Some points, one per row:
[-33   8 -56 -23  -8 -31  33  22  40  29  31  80  91 -41 -13 -15  -3  39   9  52 -66 -38  43 -22  -3 -58  54  10]
[-19   3   3  12   5 -19  10  -2  -4 -12  21   5   2   2  -2   7  21  11  -3   3  -9  -7   8  -7   2 -10 -10   7]
[ 17  12  -2 -24 -11   5 -15   9  -5 -33  -3 -13 -11  17  15 -53 -39  -7  36 -37  12   4 -35  14  37  -3 -18  17]
[ 75   5   6 -45  31  27 -27  -6 -23 -39   9 -27   8  12 -25   8  24  17  31  21  59  19 -42  33  25  -6 -48  39]
[ 16  18 -33 -37  -7  18  -2  -6  -3 -50  22  16   6 -37 -19 -60 -33 -34 -28   0 -31  31  29  41  11 -16   7  -5]
[  9  23 -31 -10  15  50 -10  11 -11   2  13  23  -2   9 -23 -26  -7  12  30  -9 -11 -12   4   0  20  19 -13  -1]
[ 20  -1  28 -22  -7  50   5 -12 -17   4  -5 -15  20  22  15   8  14   5  10  -4  30  -5  19   6   9  30  -6  21]
[-68  31   3  47 -62 -61  -2 -18  45   6  11   7 -64  37  38  33  49  45 -70 -36   0  27 -32 -26   9 -29   5 -48]
[ 48   2  -8 -29  28  10 -21  -6 -12 -22   2 -14  -3   5 -18  16  27  16  27   8  42  20 -20  16   4   2 -30  24]
[ -2  31 -37 -32 -15   4 -24   1 -12 -18  19   6   2   3 -10 -34  16  21 -27   2   5   3   4 -17  42   9 -20 -21]
[ 32  11 -21  37   5 -20  26 -17 -32 -19  -3  -6  27  26  -9   9  -8 -64  19  36  -6  31  63  27 -10  10  -7 -43]
[-25   5 -17  12   1 -37  10  -7   7 -15  22  20  -9 -19  17   3  23  -1 -18   1 -20  16  -7  11  -3  -5  -6   8]
[ 33  21 -32   1  31  10 -28   1  26 -14   8  12  -3 -35  -4 -12 -21   3 -37  17   4  20  -7  17   4 -10 -20  -8]
[  5  22  -4   3 -31 -47 -21 -12 -16 -11 -19 -12  -6  13  16  16  37  -9 -24  -2   7  52  -3  24  12 -22 -38  -4]
[  69   42  -24   25  -17  -17    0  -55 -103  -54   -2  -39    1   69  -36   35  -13  -19   10   19  -45   61  127  -18  -27   12   -1 -105]
[-29  -4 -38  28   6 -74   0  -1  22 -18  16  34 -10 -32  24  -8  25   1  -9  -6 -23  22 -21  19  -1 -14 -15  -5]
[ 57  17  10 -44  29  17 -30 -12 -19 -44  -9 -14   1  28 -12  12  31  11  39   7  57  38 -51  15   7  21 -48  22]
[ 59   9   9 -37  32  37   2 -12  -6 -39   7 -17  16  19 -15  18  32   9  55  17  64   1 -53  25   8  23 -46  50]
12 more points follow, each with its number after it:
[ -57  -19   43   59   -2   13   89  -13   54   82  -10  -15  -30   22  -35   -5    8  -73   38  -20  -64  -27  -49   -3 -104   51   16   35] 0
[ 22  36 -17 -82 -31 -26 -67   7  30 -31 -28 -25  38  34   7 -37  73  38  22  -6  40 127 -90 -83  80  39  21  29] 1
[ 16  28 -12  10 -32   3 -16 -12 -79 -44 -11 -36  21  58  -8  27 -18  -5  26  32 -37  43 116   4 -13  11  35 -42] 2
[-18 -15  11 -19  -1  -6   5   9 -54  -9  27  18  12   2  18  15  -5   6 -16  10  11 -31  45  30  -5  -1 -18   5] 3
[  3 -15  45  21  22 -17   3   6  23  19 -13  18  -1  20  16  10 -38 -15  11  25   1 -40   6  20 -14 -10   0  20] 4
[ -64  -39   36  -79    9   21   66   -1 -127  -71   62   60   71  -24   80   -2  -61   20  -47   63   30  -54  127   91  -27  -44  -69   29] 5
[ 10  14  -5 -10  12  21  13  21  -3  15 -20  48  23  -4  23  -4   0  23  -9  -1  10   8  15  31  -7   6 -30  16] 6
[  6  11  -9  -7   8 -12 -29  -2 -16 -12   6 -17  -4  10 -18  24   0  15   8   9   6   1  -6  27   7   0 -18 -11] 7
[ 37 -13  19   9  38  27  40  34 -10  -2   8 -16 -45  34 -28  33 -86  28 -18  -8 -23 -37  20   5 -51  27 -31 -38] 8
[  -6   19  -40   35  -15  -39   -6  -29   29  -17  -13   41   52  -41   84  -31   13  -44   23   21  -29   10   -7   93   -1 -103   -4   46] 9
[ 11  13 -16 -27  17  22 -36  16 -23  19  -7 -22  -8  -6 -38  -3 -10  47  -4  14  36  -6 -34 -27  44  41  -8  -7] 10
[-26  -9  12  29 -23 -18  11  22  -4  58 -27  21 -78 -30 -44  85   7 -16 -34 -30 -64 -34   0 -46 -33  24  44 -60] 11
Which two of these numbered points are nearest to each point below by angle, seen from the average point of the first points? Their numbers follow each, nearest first.
[ 23 -10  18   9  11  12   8  -3  -9   0   2 -21  61 -42 -15  95   6   8  15  53  16  16   5  -7 -44 -13  -2 -29] > 7 11
[ 72   5  25 -51   6  70 -38  29 -31 -22  -5 -29 -35  18 -50  -4 -30  47  32  -2  30  10  13 -19  30  51  -4   5] > 10 8
[ -8  -1 -12   3  -1 -14   1 -11   6  -7  -2   6   8 -13  31 -15   6 -12  12  -5   0   7 -14  35  -2 -27 -11  16] > 9 4
[ -8  19 -12  -5   3 -15 -29  -3  12  -9 -20 -15   3  41  -4   1   7  36   8  -9  27  73 -72  -4  40   3 -21  -8] > 1 10
[  3   8 -17 -10   0  24  24  15  13  31   6  41  11 -19  26  -8  21  30 -26   1  20   1   1  23  -8  -4 -18   7] > 6 3
[-24 -22  22  62  -2 -55 -17 -11 -26 -46 -12 -97 -76  -6 -12  35 -16 -54   8 -39 -22   9   5 -31  17  -1  32 -35] > 11 7
[  -5   44  -25  -66   14   30   33  -10   -8  -53   67   24    7  -99  -35  -70  -94  -49 -118   14  -77   91   43   -5   11   29  -18  -43] > 5 8
[ 30  -7   0  -3  13  36  -8  -2 -20 -16   7   5   7  -5  -2  -2 -23   7  14   5   5   6  12  14  -4   0  -6   2] > 8 4
Now 12 new points, numbered from 0 again:
[-30  19  -8 -12  -2  -6   7  12  25   4 -23   8   3  -3  -6  -3   3  37   8 -11  -6 -13 -48  -7   7   1 -16  18] 0
[-12  32  -4 -27 -10  13  -2 -21   7 -44  25  11   0  17  20 -29   3  39 -13 -36  21  17 -25 -30  60  -2   5   2] 1
[-81 -21  -2  22   2 -60  58 -25  20 -40  50  17  -1  -4 -11  13  51   6 -54   2 -38   1  -9 -12  -4 -17 -37 -21] 2
[-13 -20  13  18  27 -51   3   8  26   0   1   2  -7  -9   3  -4   9   2   1 -10 -20 -14 -27   7 -17 -22  14  14] 3
[  0  -4   3  17   1   9   3  -5  38  28 -12   4  10 -28  17  -8  19   6   7  -8   7 -11 -13  -7 -36  -4   0  -3] 4
[ 13 -15  -2   6  15   3  17  -1  -1 -11   4  22  -2  -9  10  20   8  10   8  -5   3 -18 -19  39 -29 -17  -6  -2] 5
[-18  -2  22   8 -19  30  18   3   2  46 -33  11  29   8  29  19   5   0 -13   6  16   5 -17 -15 -16   4  29  14] 6
[-54  24  11  26 -23 -31  -5   4  43 -12  18  -9 -38  10  45  22  63  40 -67 -56   4  -5 -57 -47  39 -32  -2 -23] 7
[ -95  -46  -95   94   16 -127 -109  101  -40   40   51   26 -125  -81  -43  -14   41  -21   56  -20  -78 -127  -46  -92   -5 -127   61  -19] 8
[-24   7   6  26   1   6  42 -14 -18 -18  19 -16  -3   0  -9  42  19 -60   4   8  -3 -31  43   0 -55   2  23 -28] 9
[-12 -10  11 -21  11  -8   3  14 -27 -21  32  12   7 -16  19   9 -20  14  12  24  11  -4  47  29  -4   1 -27   5] 10
[-11  10 -25   7  -7 -18  -5  -9  28  -5   3  15  13 -21  49 -34  11 -21   7  -6   1   9 -18  50   7 -43 -10  27] 11
Which two of these numbered points are nearest to each point below by angle, seen from the average point of the first points? Their numbers follow each, nearest first.
[ -2  45 -62 -51 -24   6 -41  15 -18 -17  12   8  30  10 -15 -44   9  29 -41   5  -5   1  25 -20  67  -3  -8  -4] > 1 7
[ 29  17   3 -18  10  36   2 -11  -4 -38  -7 -34 -13  18 -22   8  15   8  35 -60   3  -6 -26 -27  28  -6  14   3] > 1 0
[ -97    2  -17   56  -11   11   89  -92  127   68  -65   17   38  -82   55  -66  101  -86  -32  -35  -80   76  -66 -103  -15  -16   70  -10] > 4 6
[  7  16  18  28 -34  43  -4 -16  53  28 -40 -21 -47  -3  -1 -24 -12  15 -10 -41 -12   5 -19   8 -15  56 -18  -4] > 4 0
[ 11   3  -5   5  -7   5  -3 -19 -32 -15   8  -9   8  20  -4  -2  -1  -5  10   0  -3  -3  20  -4 -11  -4  -4 -21] > 9 6
[ 12   1  11 -10  -6  47 -41   5 -35  48 -29  -5  25  46  -2  42  23  35  -4  25  70 -13 -22  11  19   2 -11  24] > 6 0
[  5  22 -18 -16  15  12  10  -2  23 -13  16  14   8 -28   0 -20  -9 -25 -16   2 -20  22  10   4   8 -13  -5 -16] > 11 4
[-20   9   8  -6   2  -1  10  19  -1  29  -9 -12 -17  23 -21  55  14  22 -35  -5   6  15 -18   8  11  33 -28  -5] > 0 6
